In the rows, zero is written as 128.
A single turn carries every row of the set below to another of its rows. Some are shown first; where does it send the rows asked next?
bik: [137 161 116 126 117 109  81  86 166 142  95 124 142 135 121 121 106 123
 136  94 139 113 106 159 133 122 112 159 113 142 116]
vapi: [118 173 115 147 126 100 132 157 104 154 118 101 146 113 113 149 126 138
 134  92 120 132 137 141 101 131 118 150 105  92 134]
Nal: [149 143 109 140 117 136  97  86 171 116 122 113 110 103 120 135 142 114
 142  84 117  96 137 149 118 103 103 150 138 145 118]
Zuno: [130 133 101 134 147 116 144 131 123 138 125 111 111 114  97 112 141 131
 121 142 142  87 143 146 127 110  99 102 145 141  78]
Zipe: [151 146 111 126 143 122 105 118 152 132 126 118 161 113 126 147 104 112
 155 126 119 116 128 173  90 117  95 165  88 133 124]
kudi: [137 111 117 144 141 131 108  94 144 127  76  96 148 111 125 123 122 110
 147 123 126 118 128 158 109 106 103 147 131 161 111]
fifu: [148 132 134 114 128 160 129 138 121 125 151 127 111 128 117 105 102 118
 122 123 101  81 139 147 125 106 104 117 174 124 157]
Nunop: [115 133 126 153  98 138 132 130  72 143 126 168 153 128 111 141 137 110
 156 139 134 116 112 154 148 119  99 130 140 154 102]
Poted: [166 149 126 122 128 143 114 110 124 110 131 150 125 140 111 108  71 133
  88 130 113 122 117 136 148 126 118 143 131 117 150]
Fazu: [119 163 117 142 108 108 133 138 101 143 111  85 153 130  93 142 122 148
 119  89 122 123 153 150  91 129 108 137 136  97 141]
zud: [135 152 111 132  99 119 117 113 144 109 141 123 127 111 136 120 129 162
  92 132 128 110 150 138 132 115 142 137 136 118  79]
lov: [134 181 136 136 113 125 134 104  83 135 114 146 133 150  95 139 124 104
 129 127 112 109 118 159 130 134 140 126 153 153 166]
Kikan: [129 106 143 115 135 104 152 111 117 114 111 132 112 147  82 130 145 129
 129 123 139 139 110 147 117 134  97 110 105 114  96]
Mev: [133 114 127 141 153 111 134 166 130 126 147 118 129 134 101 144 148 124
 158 104 141 140 118 131  96 131 135 146  99 102 129]
fut: [145 131 115 141 141 112 127 135 152 129 126 101 112 125 105 101 159 137
 119 138 125 101 136 142 150 116 102 103 158 151 100]
Kor: [120 144 131 133 129 138 125 124  84 129 107 133 107 124 105 141  72 117
 116 108 132  91 113 105 149 110 108 122 126 120 154]
Kig: [144 163 121 130 100 112 109 124 159 115 122 113 123 116 131 125 132 166
  88 118 123 109 129 136 157 124 138 119 135 140 104]
vire: [113 159 133 121 117 107 109 110 142 140 108 100 128 117 129 156 106 106
 163  87 123  72 120 161 107 111 101 136 110 134 131]
suvo: [126 180 130 132 111  94  89 135 115 157 107 123 118 109 114 148 113 170
 119 102 139 110 135 121 134 130 132 117 109 130 140]
Rasef: [132 139 117 124 134 172 132 148  89 142 118 137 147  94 111 133  95 118
 109 115 129 126 123 130 123  95  96 160 127  99 130]
Tamum: [133 111 115 154 134  99 112  88 141 105 128 119 112 128 127 144 112  98
 182 111 115 111 122 140 114 121 103 145 101 140 121]
supu: [142 182 115 143 128 156 143 138  93 119 134 143 150 129  86 159 131  87
 108 122 122  98 118 161 128 122 133 148 132 147 144]
kemon: [125 138 112 142  90 153 134 135  95 140 152 155 145 115 128 124 141 125
 147 130 108 111 128 172 127 118 125 139 177 156 120]
gira: [123 110 155 112 124 138 125 130 100 142 112 137 142 151 127  85  97 116
 142 134 128 122 109 143 136 111 101 127 162 106 125]
gatun: [140 144 126 150 108 147 129 127  94 113 148 181 147 129  94 163 132 100
 128 130 139 116 104 141 147 127 120 150 107 139 117]
kofad: [145 154 131 130  93 137 115 107 109 127 147 170 131 140 119 120 131 134
 137 128 110 127 118 164 125 133 160 140 160 155 150]
gotu: [121 151 137 142 102  93  80 112 109 144 120 124 121 135 108 137 113 175
 129 114 153 104 160 118 124 125 138 122 131 130 132]
tubun: [135 115 129 130 120 146 116 136 108 132 165 168 109 126 114 114 108 115
 154 106 135 121 113 117 137 107 104 154 137  90 128]
voro: [137  97 152 133 147 108 139 129 130 117 116 118 124 144 101 124 172 122
 144 131 122 144 124 139 126 126  98 113 122 121 102]
zarek: [144 126 108 131 136 126 134 158 137 112 156 118 125 143  75 145 131 138
 137  89 152 125 124 146  88 137 127 142 108 111 137]

fifu moves to gira
lov moves to kofad
Kikan moves to zarek
And these:
suvo moves to Kig
Tamum moves to Zipe

A single turn carries every row of the set below to another of its rows. Some are shown first; where does it send the rows asked next?
Mabag: [125 122 135 120 108 175 126 156 120 147 120 124 114 130 145 128 155 133
 105 166 157  98 144 131 103 186 153 146 124 113 112 144 105]
lon: [127 127 134 157 133 110 155 151 145 123 135 106 100 112 104 188 150 130
 104 126 125 110 101 110  93 118 147 154 149 112 114 152 129]
Ziv: [137 136 141 122 122 129 174 105 167 139 141 127 114 142 106 164 155 142
 155 143 135  98 164 119  80 133 123 111 117 115 150 128 129]
Sop: [100 124 150 128 149 157  99 108 137 148 141 129 112  91 123 108 135 117
 107 149 127 104 133 142 129 150  93 143  92 146 117 144 141]
konip: [117 130 119 124 140 114 122 163 124 120 120 110  97 131 128 152 150 119
 160 142 116 120 147 123  76  81 152 137 145 129 131 174 152]
reda: [135 122 127 159 133 107 149 134 162 116 133 117 101 131 111 204 139 137
 122 134 130 113 149 115  95 134 136 166 140 116 121 161 131]
kis: [114 124 137 115 106 192 127 165 130 141 124 132 111 123 134 106 162 131
 121 150 134  95 148 114 111 176 159 137 124 109 111 114 123]
kaset: [135 114 141 122 115 180 134 160 122 134 126 143  98 131 145  94 147 122
 108 150 145  96 140 109 100 180 134 130 128 118 110 115 127]
zakat: [ 97 112 135 124 154 162 120 132 164 161 157 132 123  99 115  92 130 125
 110 152 157 115 144 117 120 163 101 129 117 147 133 128 149]
Melo: [ 85 115 146 152 157 162 120 117 163 138 124 139  97  86 121  98 139 123
 121 156 129 119 136 123 116 151  85 138 118 146 128 134 148]
poge: [130 130 133 102 106 128 106 148 138 117 110 131  95  91 116 141 140  96
 125 142 102 127 126 151 137 142  90 143 122 149 128 115 125]
bupa: [120 124 121 160 155 133 155 126 155 120 137 113 100 114 128 193 144 120
 105 122 142 120 108 126 103 142 129 167 150 114 119 160 154]
neb: [126 123 129  98 114 183 134 147 129 137 142 130 135 112 142 119 145 117
 101 166 154 100 145 126 118 182 139 124 101 116 134 128 122]
valik: [115 126 126 139 123 119 149 146 141 128 121 101  87 136 118 198 153 126
 127 124 144 132 104 121  96 115 127 170 147 121 115 161 149]
terap: [108 150 144  90 137 152 133 134 181 130 136 125 125 150 113 140 111 155
 140 130 163 121 128 115 109 102 157 115 122 135 120 130 118]
mek: [137 145 144 111 130 131 169 114 174 116 140 128 120 124 104 169 152 136
 162 130 146 102 153 125  84 133 127 105 118 105 149 124 127]
big: [114 117 126 101 123 172 137 149 119 145 102 144 120 133 154 110 139 138
 115 159 149 111 157 121 121 188 140 141 113 116 124 123 133]
Botik: [123 120 118 114 163 146 127 161 128 116 117 110 115 128 140 134 139 114
 141 146 102 104 142 103  97  94 160 128 154 117 144 179 149]
tagas: [131 120 134  96 114 147 119 155 145 133 111 115  77 106 121 144 131  82
 130 147 108 145 135 147 134 124  91 144 129 154 129 116 133]
bepo: [118 117 122 113 152 118 129 148 130 129 101  98 124 146 122 129 132 116
 141 139 108 126 131  93 100  81 146 125 139 130 147 175 136]
kivig: [120 132 146 119 114 186 134 153 117 118 116 128 110 109 159 113 140 120
 112 161 134 116 134 111 108 173 152 134 104  93 111 125 123]
fop: [126 136 123 134 136 126 142 147 129 121 118 107 121 111 126 135 141 111
 144 129 109 106 121 115  90  77 143 124 158 130 135 187 136]
doza: [ 94 123 145 132 141 153 126 121 142 152 141 144 115  88 123 108 134 133
 108 139 134 121 146 138 130 144  73 133  95 139 120 148 160]
datup: [ 90 107 144 135 155 157 115 110 142 166 140 145 116 110 120 106 139 127
 129 152 143 131 156 137 129 173 106 149 105 132 133 140 149]
ger: [136 121 130 137 123 128 123 171 129 125 142 105  85 120 118  93 143 100
 160 126 135 133 124 125 124 145 123 128 120 105  94  97 134]
kulir: [134 137 119 126 132 124 138 167 134 122 144  93  71 119 125 111 149  87
 150 142 133 136 142 140 112 146 134 141 112 114  91  96 141]
Fot: [113 153 152  92 144 148 141 132 175 127 133 123 127 144 104 148 110 151
 142 123 144 131 118 105 123  95 144 119 120 123 140 126 128]
Kotet: [ 96 115 144 134 161 142 113 130 141 168 137 130 109 106 121  92 133 138
 109 157 149 123 148 131 114 145  86 136 118 149 125 171 146]
nug: [129 127 131 123 116 128 130 162 131 140 141  99  77 126 120  95 144  98
 164 141 125 139 135 131 118 146 133 131 120 124  90  93 126]
Bemi: [132 129 136 100 103 127 124 144 134 139 112 123  82 102 122 145 136 100
 126 149 110 144 130 156 133 141  89 134 111 157 119 112 125]
duf: [130 125 123 163 127 106 155 122 151 121 133 117 110 125 119 194 146 115
 118 121 143 129 125 130  80 144 145 164 143 118 122 147 128]
Tugo: [135 145 123 124 153 133 130 145 140 135 100 100 124 149 131 135 143 120
 148 120 123 129 130 100 107  89 152 131 143 127 142 189 147]
badel: [117 162 150  96 134 146 137 121 165 152 131 121 129 151 118 149 105 155
 134 122 142 136 122 107 116 101 156 129 115 132 134 129 133]
ras: [131 109 134 155 137 127 170 131 143 139 126  95 112 140 103 194 151 136
 118 113 141 128 126 120 101 145 130 154 142 119 106 160 123]
surig: [132 138 156  98 130 132 162 110 174 132 146 128 116 129 102 167 163 135
 142 138 155 110 151 123  85 137 112  97 107 110 145 145 127]
zad: [124 137 124 113 157 122 131 151 125 126 112 113 132 135 119 132 136 132
 140 128 103 124 160 122  91  97 161 125 145 149 130 186 129]

datup moves to lon
Mabag moves to Botik
And these:
konip moves to zakat
kulir moves to terap
duf moves to kis
mek moves to nug
Tugo moves to Sop
ger moves to badel
Melo moves to ras

